Turns in one plane each, and the order they were made in; the first pair answered
turn fum:
[ -7  20  35  -4   0 -24  21   0  27  25 -22   6  15  30  -9  -6  -6  -8
  19 -40   9 -22   0   1 -11  13  19 -11   0   0  29 -23 -17 -34 -12  17
  -9] => [-10  24  33  -9   1 -22  22   4  25  29 -26   8  21  30  -9  -5 -12  -9
  18 -37   2 -19   1   2  -3  14  17 -16   1  -2  31 -25 -21 -34 -11  20
 -10]
[  1  -6  -9 -28  -4  -1   8  18 -11  -8  -4   8 -20  -5 -12  23  18  -2
 -21  26 -14 -31   0  16  -5  19   3  23 -13   3   9  16 -22 -18 -12 -40
  16] => [  2  -3 -15 -20   1 -15   7  25  -5 -11   0  11 -14  -5 -22  18  19  -1
 -18  27  -8 -25  -1   9  -3  23   8  28 -18   2  -3  15 -20 -25  -6 -41
  11]
[-30  29  12 -14 -11  16  -2   0 -19  -4   0 -45 -16 -29  30 -22 -36   4
 -26 -31  -7  15 -16  -6 -15  15  12 -14  11 -38  22   6 -58  16  -4   7
  35] => [  3  45  22 -20  -7 -11   2 -28 -13 -32   6 -19 -26 -35  -8 -28 -20  28
 -42 -46  40 -19   1 -19 -46  16 -11   5  14  -3  16  -3 -20   0 -15  -5
  27]
[ 27  -6  -3  14 -22  -6   8  13   2  -5  -8   9  -7   5  33 -21 -19  18
 -14 -19 -10  38 -30   9 -12  16   2 -33  15 -12  43  11  25 -24 -36   5
  42] => [ 43  -2  -1  18 -18 -24   2   7  13 -15   4  20  -4  -1  13 -25 -11  34
 -12 -18   9  31 -27   1 -19  18   0 -24  14  -2  32  13  41 -37 -29  -3
  30]
turn lipor:
[-14  -4  16   1  -6 -41 -15  14  13 -37 -18  16 -10   1 -51  -7  12   6
   7  20   2 -24   5 -16  13   1  -2   9   4  11 -34  -5  32  13  -3  -2
 -33] => [-13   4  25  -5 -18 -33 -11  -6   5 -37 -31  17 -24   2 -43  -4  15   8
  -9   5  11 -36  13 -14   6   1  -8   6  12  20 -15   3  32  25 -22 -10
 -20]
[ 10  -8  25   1  13 -21  -9   3  -4   4   6   0  17 -20  -3  -3  14  -3
 -26 -25  10 -11  18   4   2   6  -3   1  -2 -16  -9 -28 -15 -14   3  29
 -39] => [ 14  -8  23  -2  13 -21 -13   0  -3  -1   6   4  16 -22 -10  -3  10   0
 -27 -17  19 -12  18  -2   1   6  -7   2  -3  -9 -10 -22 -10 -16   3  27
 -37]
[-20  -2  -1   0  -6  24  21  -5  -5  16  -7 -15   2   5  19  -4 -16 -21
  -6  -4 -25   5   0   3   7 -11   5 -17   0 -21  16   9 -32  22 -12  -5
  16] => [-19  -5  -7   7   8   9  12  14  -2  10  -1 -10  19  -2  14  -4 -14 -19
   6   6 -28  17 -10   3  12 -11  14 -14  -2 -28   3   3 -29  11   3   7
   4]
[-12  27  14  23 -11  37  26 -23 -17  40 -32 -10  -7  10  53 -20 -18 -12
 -27 -22 -13   4  13  14 -18   6  19 -10   4 -31  17 -19 -21  -6 -11   8
  18] => [-19  18   0  26   6  29  22   2  -3  42 -19 -12  11   2  51 -25 -17 -15
  -6  -4 -24  22   0   6 -12  -1  33  -9  -8 -50  -3 -19 -29 -22  13  19
   4]
turn bizug:
[  7  -8  14  -5  14 -18  -9  37   3  -7  10   4  12 -16  11  -1   8   5
   4  14  -5  15 -19  -5  16 -32  -1   2 -20  -5 -25  23  -8  -5  40   6
   9] => [ -4  -7  21 -14  -7   7  11  14 -12   9  -9  -7 -10 -10  39  -1  -6  -2
 -18  -9 -18  10 -11   4  17 -30 -10 -10 -14  -5   4  29 -30  12  16   0
  30]
[ -8  25  12  28  10   2  10  -6   3  -3  20   5  -7   5   0 -37  34  -4
   7   6  48   9 -17  -6  -7  -3  -4 -10  -5  26   9  27  25 -17  13  -9
 -34] => [-18  13   9  26   8  25  -8  11   3  -5  14 -10  -6   8  -1 -20  23 -10
  28  22  23  28 -33   7  14 -18   1 -10  -1  20  -8  40  33  10   5   4
 -19]
[  7   6  17   3 -16  13   6 -23  -2 -10   3   8 -10  -3 -12  10  -2   4
 -17  -5   7 -16  16   7 -10  -4 -14   4  10  17   3   8  10  15 -16 -15
   6] => [ 12   1  10   7  -6  -7  -3 -11   8 -18  17  13   4  -7 -29   9   3  12
  -3   8  19 -18   9   5 -13  -7 -12  10  -3  20 -12   6  20   5  -3 -13
  -9]
Pairs:
(two turns a pair)
[ 19 -12  29 -20  34   3   4 -14 -14   1  -4 -13 -35 -18 -24   4   2  13
   5   0  58 -56  14 -21 -14  20 -15 -26  -3   8 -10 -12  12  18  -4 -14
   1] => [ -5 -29  13 -16  41  14 -14  31 -15   7   5 -30 -14 -18 -19  21  -3  -1
  42  32  22 -22 -10 -11  18   9   9 -30 -10 -24 -41   1  11  35  16   9
  -4]	bizug then fum
[ 22 -19   9   8  -8 -13 -27   0  15 -19  30  28  -8  -3 -32 -63  37  21
  -6  16   6 -14  18 -49 -11 -13  35   7 -11  11 -54 -23  11  10   5 -26
 -19] => [  9 -30  12  -4 -27  21 -46   9  10 -28  12  13 -20   0 -27 -37  22   2
  17  35 -15   2   6 -31   0 -28  30   4  -3  11 -64  -3  32  59 -15 -20
  10]	lipor then bizug
[  4 -29 -29 -24  11 -24 -19  29  25 -28   6 -19   8  -9  -1  13   1  -3
 -10  25   1  24 -21  -6  11   4  18  14 -10   0  -5   8  -5 -11   5  -6
   0] => [ -6 -27 -26 -29  -4  -2  -8  24  12 -16  -8 -32  -1   0  21   8 -12 -14
 -23  13 -15  27 -22   4  16   3  21   3 -10  -2  14  14 -29   2  -6  -5
  16]	bizug then lipor
[  6  10 -42  11  -4  25   0  11 -24   6   6 -14  11 -33   9  34  -6 -38
  20  37 -31  18 -31   0  46   4   9  -9   3  -6 -17  22  13  20  29  23
 -30] => [ 27  25 -41  19  10 -19  24 -20 -11   9  17  13   9 -41  -1   0  15 -10
 -14   0  17 -17   0 -24  15  25  -3  -5   0  16   1   1  -3 -32  40   5
 -58]	bizug then bizug
[  6  16   7   6 -14  -1  23 -45 -10   3  -9  -5 -14  -2  -5 -19   6   9
 -38 -45  16 -34  32 -16 -26  18 -19  -9   3  11  33  -6 -16 -13 -17 -17
  -1] => [ 10   1 -17  20  15 -46  -7  19  12  -3  21   2  35  -7 -30 -16  19  18
  18   4  10   2   8 -18  -6   6  13   5 -19  -8 -26 -14  -2 -36  35   0
 -36]	lipor then bizug
[ 13   5  12   8  22 -22   7 -14  19  10  27  31  26  -8  -5  -6  16   4
   1 -11  20  11  23 -20  -5  17  11  16 -17 -19 -10   0 -35 -50  20 -13
 -30] => [-17  -5  25  -6  -2  36  15 -26  -5  23  -5   0  -4   9  36  21 -10 -27
  -8 -15 -24  24  17   3  16  10  -3  -2  -7 -26  21  16 -50  -2 -16  -9
  14]	bizug then bizug
[ -1  12  11  -9  -1  17  -9 -15   1 -13  -7  -3  -2   9 -16  11  13  12
   2  24  -2  16 -16  -3 -12   6  -4  17  19   4 -17  -6  27  23  -7  -1
  15] => [  5  12  18  -6   4   4  -2 -28   5 -11  -2   6   2   9 -19  -1  19  19
 -12  11  17  -1  -4  -9 -17  15  -4  15  16  11 -11 -15  21   3  -3  -6
   9]	bizug then bizug
[-38 -22  26   0 -39  34  16   7   9  12 -19   0 -35   6  29 -12 -30  13
  -3 -31 -38  14  -4  -4  40 -15 -48 -22  19  -1   9  18  -5  23  -6   9
  25] => [-44 -31   9   9 -22   7   0  44  19  14   4  -1   3   1  16 -15 -22  11
  25  -3 -48  35 -15 -11  54 -15 -25 -18   5 -23 -20   8 -12   7  26  24
   1]	lipor then lipor
[-43  11  -1 -22  -6  -4   0   4  -4  -5   6  -3  21  -1  11  28 -25 -25
  -3 -28  15   3  11  30 -12  18   8   1  25 -22  -6   6  29  18 -31 -11
   5] => [-40  12 -10 -14   9 -33   1  10   9   1  21   5  39  -8   6  14 -16 -16
   1 -27  31   2  21  18 -18  22  16   1  14 -24  -9 -12  22 -11 -11  -5
 -21]	bizug then fum
